Each named move below is a turn or a mirror, shown by a few rows before and after it. Which moves, in which order, take the first row of each later pair to the second? The first pair is answered.
move bevep:
[ 18.8 -27.0   4.2  43.0   1.1  24.2  -8.9  15.6   3.7  -2.2 -33.7   3.3
 -23.0   3.5] |-> [-14.2  -7.0   8.7  36.8 -17.1  34.5  24.2  -4.0  18.9   0.7 -26.4   9.2
 -26.7   1.5]
[-18.1  54.7  -0.4   9.3   4.5  12.3  24.8 -21.6  -5.8 -12.3  10.2 -17.2
  20.6   3.7] |-> [ 24.7  28.9  -3.8  22.7  33.8  -0.7 -20.1   0.6 -20.7 -14.9  -1.6 -27.0
  34.0   7.1]
[ 50.6   4.6 -28.3  21.8   4.3 -36.0 -15.6  17.7 -19.7   3.4  -0.6  -5.5
   9.8 -31.1] |-> [-11.6  31.6 -18.0  -2.5 -39.4 -13.0  46.5 -16.6  -0.2   8.7  13.5  -0.8
  -5.9 -37.6]
move pof:
[  6.4   1.9  -6.8 -15.7   6.7 -25.7 -22.7  17.8 -35.8  -2.7  -9.9   1.5
 -10.8 -25.5] |-> [-14.5  40.8   3.6 -11.3  22.8  -8.0  -9.8   3.7 -39.9 -17.0  -7.0  -7.6
   8.4  -9.1]
[ 18.8   0.1   0.7   2.9  28.3 -19.8 -22.6  20.1 -22.9  -6.1  -8.9 -18.7
   7.9  -5.4] |-> [-16.7  19.9  14.8   2.9  39.5  19.2  -8.1   6.9 -13.0 -13.8  -3.3 -16.0
  14.9  18.4]
[ 32.3  -1.4 -20.0  15.4  12.5  18.0  -3.6  14.4  11.8  10.8   6.5   2.1
  -3.5 -37.6] |-> [ 11.1  22.1 -11.9  18.5  21.6  40.1  12.0   2.2  14.7   7.2  11.2  -7.2
  -0.3 -23.7]
[ 38.1 -26.5   4.1  11.7  28.7  -7.7 -13.8   1.1 -23.9 -14.2  -9.1 -12.7
  15.9   5.6] |-> [ 10.4  -1.9  18.2   7.5  36.4  23.6   6.3 -13.1 -15.8 -19.9  -7.5 -17.6
  21.6  22.8]
move gizon:
[  4.9 -14.2 -12.9  -2.9 -63.5 -16.5  25.5   9.9 -25.7   4.8  28.8  -1.2
  13.2 -27.4] |-> [ 28.6  -7.1 -16.2   9.8 -45.3 -23.9   7.5  18.3 -38.6  -0.6  21.1  -9.8
  32.7 -34.2]
[-21.1  -8.8   5.4   0.0   7.1  18.6  16.5 -12.0  -1.8   3.9  -2.8  16.0
 -16.0  11.5] |-> [-20.5  -1.3   3.9  -0.2  -7.9   4.4  29.1 -12.8  -2.0   8.6  -1.0  13.1
 -13.7  -2.4]
[ 0.6 37.4  0.4 39.2  8.8 26.3 -2.5 -3.2 21.0  5.3 10.1 26.8 -2.8 -1.7] |-> [-1.7 35.1  2.1 37.0 14.5 30.1 -4.7  1.1 23.1  6.8  7.2 22.0 -5.5 -6.6]
[-18.4  -8.0  29.3   0.1 -18.4  14.6  18.3  -9.4  20.7   1.8  -1.2   0.3
 -32.2  22.6] |-> [-14.4   9.4  24.4   8.5 -34.4  -3.9  33.8 -11.0  15.8   1.5   9.0  -7.2
 -32.3   3.1]

(2 to 3 moves a pair)
[ 31.6 -38.3 -23.3   2.9 -31.0 -31.7 -27.9  21.0  13.3  20.9  -7.6  13.5
 -13.7 -10.9] |-> [  7.2  45.6 -30.4  19.5 -38.5 -17.5  31.7  -9.6  -0.9   7.7   4.0  -8.9
  15.7 -22.4] : bevep, gizon, pof
[ 36.4 -44.5  -4.2   9.9   0.5 -31.3 -26.8  24.0  -6.4  13.1 -22.5   8.3
  -4.0 -17.7] |-> [-39.3  14.5  29.8  -3.4  20.8  47.8  10.7 -16.8  14.1   0.5  -6.8  -0.5
   3.9  34.8] : pof, pof
[ 26.4   3.3  -7.1   4.9  15.4   5.7 -25.5   3.1   6.8  -5.5  -1.2   7.3
  30.5   7.0] |-> [ 30.7   0.3 -18.7   1.9 -18.0 -22.1  -4.8   5.2   8.3   5.4  -1.2  20.3
  21.8 -16.8] : bevep, pof, pof
[ 41.4 -48.6 -30.3  -2.5  10.8 -27.1 -43.0  17.3 -28.1  11.0  -1.1  -1.1
   1.4 -20.7] |-> [ 27.3 -32.6 -40.3  -6.1 -28.7 -37.5  -1.9   6.0 -26.1  13.3   8.3   6.4
  -7.6 -52.7] : bevep, pof, bevep
[-23.4  66.1  17.2   4.3  28.4  37.3  20.1  -9.5   3.7 -18.7  27.4 -15.9
  33.5  21.6] |-> [-46.3  -2.9  34.0 -30.4  -3.2  38.1  21.1 -11.8  41.4  -2.2  25.3  19.3
 -17.2  32.2] : bevep, pof, gizon
[-60.5  17.5  15.0 -38.9 -54.7   4.3  34.2  -1.7   6.2  32.5   2.0   5.5
 -14.4 -26.8] |-> [-26.3  76.9   0.1  -2.9 -24.2  -3.9  23.3   1.9 -29.4  18.4   2.9 -28.4
  34.7 -32.0] : pof, gizon, pof
[ -0.7  -1.5  18.9   0.0  34.2  27.1 -25.2  -3.6   9.7 -15.7  -8.6  -4.6
  12.6  38.4] |-> [-35.3  15.6  26.2 -13.0   2.7  31.8  23.6 -18.4  21.4  -5.4  -3.7   5.5
  -4.2  33.0] : bevep, gizon
[-34.2  10.2  37.8 -31.0 -20.6  40.8  22.7   1.4  -5.5 -11.6  23.9  39.2
 -15.0  42.4] |-> [ 36.9   1.2  21.1   1.8  30.3  11.6 -46.9  29.2 -34.2 -21.5   6.8  18.5
  19.0  40.4] : bevep, pof
[ 14.3  -6.1 -12.1  -2.4  43.4  -2.3 -47.7  21.4   4.5  -4.0  -4.2  -1.3
   9.3  38.1] |-> [-41.8  27.1   0.3 -19.8  14.3  29.9   7.0  -7.3  18.3   7.0   6.4   1.1
   0.0  44.5] : pof, bevep
[ 23.5  -7.9   3.2  17.9  34.4   1.1 -14.6   6.8 -15.1 -11.0  -6.5  -3.3
   4.3   8.5] |-> [  2.5 -19.7  -5.4  -1.8 -21.6 -17.6  26.5  -2.2   0.2  -1.6  -1.6  16.1
 -25.2 -14.9] : bevep, pof, gizon
[  0.5  -7.4  21.9  -4.6  58.1  25.5 -47.5  19.5   3.6   1.5  -8.7  -1.0
   2.0  33.5] |-> [ -8.4 -32.0  27.1 -14.8  43.2  23.6 -38.6  14.8  16.4   8.5  -7.2  16.3
 -21.3  38.7] : pof, pof, gizon
[ -5.7  27.6  -7.6  -0.3  21.4   6.3 -11.6 -16.0  -1.4  -6.8  19.8  -2.0
  18.1  -4.7] |-> [-16.6  11.4  -8.8  -8.6 -11.0  -4.7  17.8 -16.1  10.9   1.1  20.1   9.1
  -2.9 -24.0] : pof, gizon, gizon
[-37.5  -1.8  24.0 -17.5  14.9  54.7   3.4 -13.2  13.5  -5.2   4.6   0.4
  -8.3  43.1] |-> [-38.3  25.2   0.2 -16.0 -37.2  19.7  53.7 -16.5  11.3   8.0  14.7  -2.0
  -8.0  -0.1] : gizon, gizon
[ 33.2  -9.8 -21.5  -1.2 -15.0 -39.8  -6.8   6.0 -32.7  14.1   3.1   5.3
  -2.5 -47.0] |-> [ 19.1  48.7 -14.7  14.5  21.8  -4.8  -4.8  -7.3 -40.0  -3.7   8.1 -15.5
  34.3 -15.5] : pof, bevep
[ 40.2  -4.0 -16.0  12.5  -2.9 -28.3 -45.6  24.7  -9.2  -1.6  -7.7 -10.1
   5.6 -17.5] |-> [ 18.2  49.8 -16.0  15.8 -14.7 -18.0  -4.5   0.4 -16.3  -8.5   6.5 -24.3
  15.6 -26.8] : bevep, gizon, gizon
[ 39.6 -28.7   7.3  14.0  26.2 -10.4 -32.5  17.6 -13.3   3.5 -16.9   2.3
  10.5   2.1] |-> [-16.3  -2.9   7.1  -8.0 -41.8  -3.5  41.3  -0.6   5.6  12.1  -4.0  13.7
 -11.1 -26.7] : bevep, gizon, pof
[-28.0  -2.6 -19.4 -16.9 -59.5 -25.9  38.1  -4.6   2.9   9.1  -3.5   8.6
 -26.4 -37.1] |-> [ 32.9  18.3 -38.4  23.1 -11.9 -47.7 -13.9  13.5 -31.6 -10.8 -13.0 -18.4
  24.0 -46.2] : gizon, gizon
[-66.2  21.7  23.1 -22.0 -10.7  35.5  27.4  11.0  22.7  15.8  -5.0   6.0
 -20.9  59.8] |-> [ 12.0 -42.3   9.0   3.2  32.7  -3.2 -56.1  54.7  -1.8   9.4 -28.3   6.0
 -10.6  59.1] : gizon, bevep, gizon
[-30.7  -6.1   4.5 -25.1   9.4  40.5  -3.0 -12.6  33.6  -1.6  -3.0  -9.9
 -13.9  16.7] |-> [-25.9  19.6 -17.6 -22.6 -31.0  11.5  31.2 -15.4  21.0   6.0   3.1 -17.2
 -13.0 -26.7] : gizon, gizon
[ 16.4  34.1  12.4   8.7  23.0   9.8  -4.6  -6.0  -4.6 -11.7   5.9 -16.5
  17.1   0.1] |-> [ 39.9  12.1   4.0  10.2   8.9 -13.5 -11.4   6.3  -6.7  -0.1  -0.9  -9.6
   7.5 -17.7] : pof, pof, pof
[ 31.1 -53.9 -15.3   7.9  21.6 -28.9 -44.5  28.6  23.8  10.1  11.1  -4.3
  26.2   1.0] |-> [ -7.2  -1.6   2.8   2.3  56.0  14.9 -30.5   3.8  21.6  -5.8  11.4 -21.5
  50.9  36.2] : pof, gizon
[ 33.5 -11.0 -17.1  16.2   3.9 -50.3 -11.6  17.8 -12.8  -0.1   6.1   5.0
  -1.0  -9.4] |-> [-34.8  -2.6   8.7 -13.1  -8.4  -3.3  30.9 -16.2  16.4  -3.0  19.4  22.6
 -24.2  19.1] : gizon, gizon, bevep
[ -4.1 -17.7  15.8  -0.2  66.4  17.5 -25.4   5.8  -5.8   1.2   5.9  -4.4
   6.7  21.5] |-> [-13.5 -45.6  22.7  -9.2  51.9  16.1 -23.7   7.6   9.5  11.2   6.4   9.2
 -13.7  22.0] : pof, pof, gizon
[ 15.5  39.4  -5.7  25.2   9.8  -0.3  -6.8   9.0 -34.5 -10.8  11.6  -4.8
  23.8   2.6] |-> [-19.4  29.5  17.7   2.4  19.6  37.3  -4.8  -5.2  -7.0 -19.0  11.4  10.2
   9.3  37.6] : gizon, gizon, bevep
[-37.0  25.1  26.5 -13.3  -7.0  20.1  48.1 -40.3   0.3  -5.4  -0.2  35.2
  25.8  17.7] |-> [-12.9 -43.0  32.9 -15.5  23.3  15.6  -8.1 -19.8   8.4  -7.6 -12.5  52.7
   8.6  45.0] : bevep, gizon, gizon
[ 43.2  15.7 -37.4 -15.5 -15.8 -26.9  -5.6   9.7 -19.6  13.6  19.9 -42.2
  38.0 -44.7] |-> [ 13.7  47.9 -27.5 -17.8 -24.5  -5.9  22.5  -8.5 -11.3  13.4  29.5 -44.8
  49.4 -35.1] : bevep, gizon, bevep
[ 57.5 -27.3 -25.8  25.5  20.4 -27.4 -37.8  16.1  -4.4  -9.4   4.0   5.9
  15.4  -5.7] |-> [ 40.5 -38.7 -30.6  10.9 -23.8 -45.3  -7.3  21.5   8.7   3.7  14.3  21.5
  -7.4 -28.5] : bevep, pof, bevep
[ 33.2 -44.1 -27.2 -13.9 -19.9 -24.7 -18.7  16.5  -6.4   6.2 -14.2  31.6
  -7.6  -2.3] |-> [ 11.4  40.1 -35.9  -4.3 -36.5 -14.5  33.2  -9.0 -17.8   2.9  -2.2   8.5
  18.1 -18.8] : bevep, gizon, pof
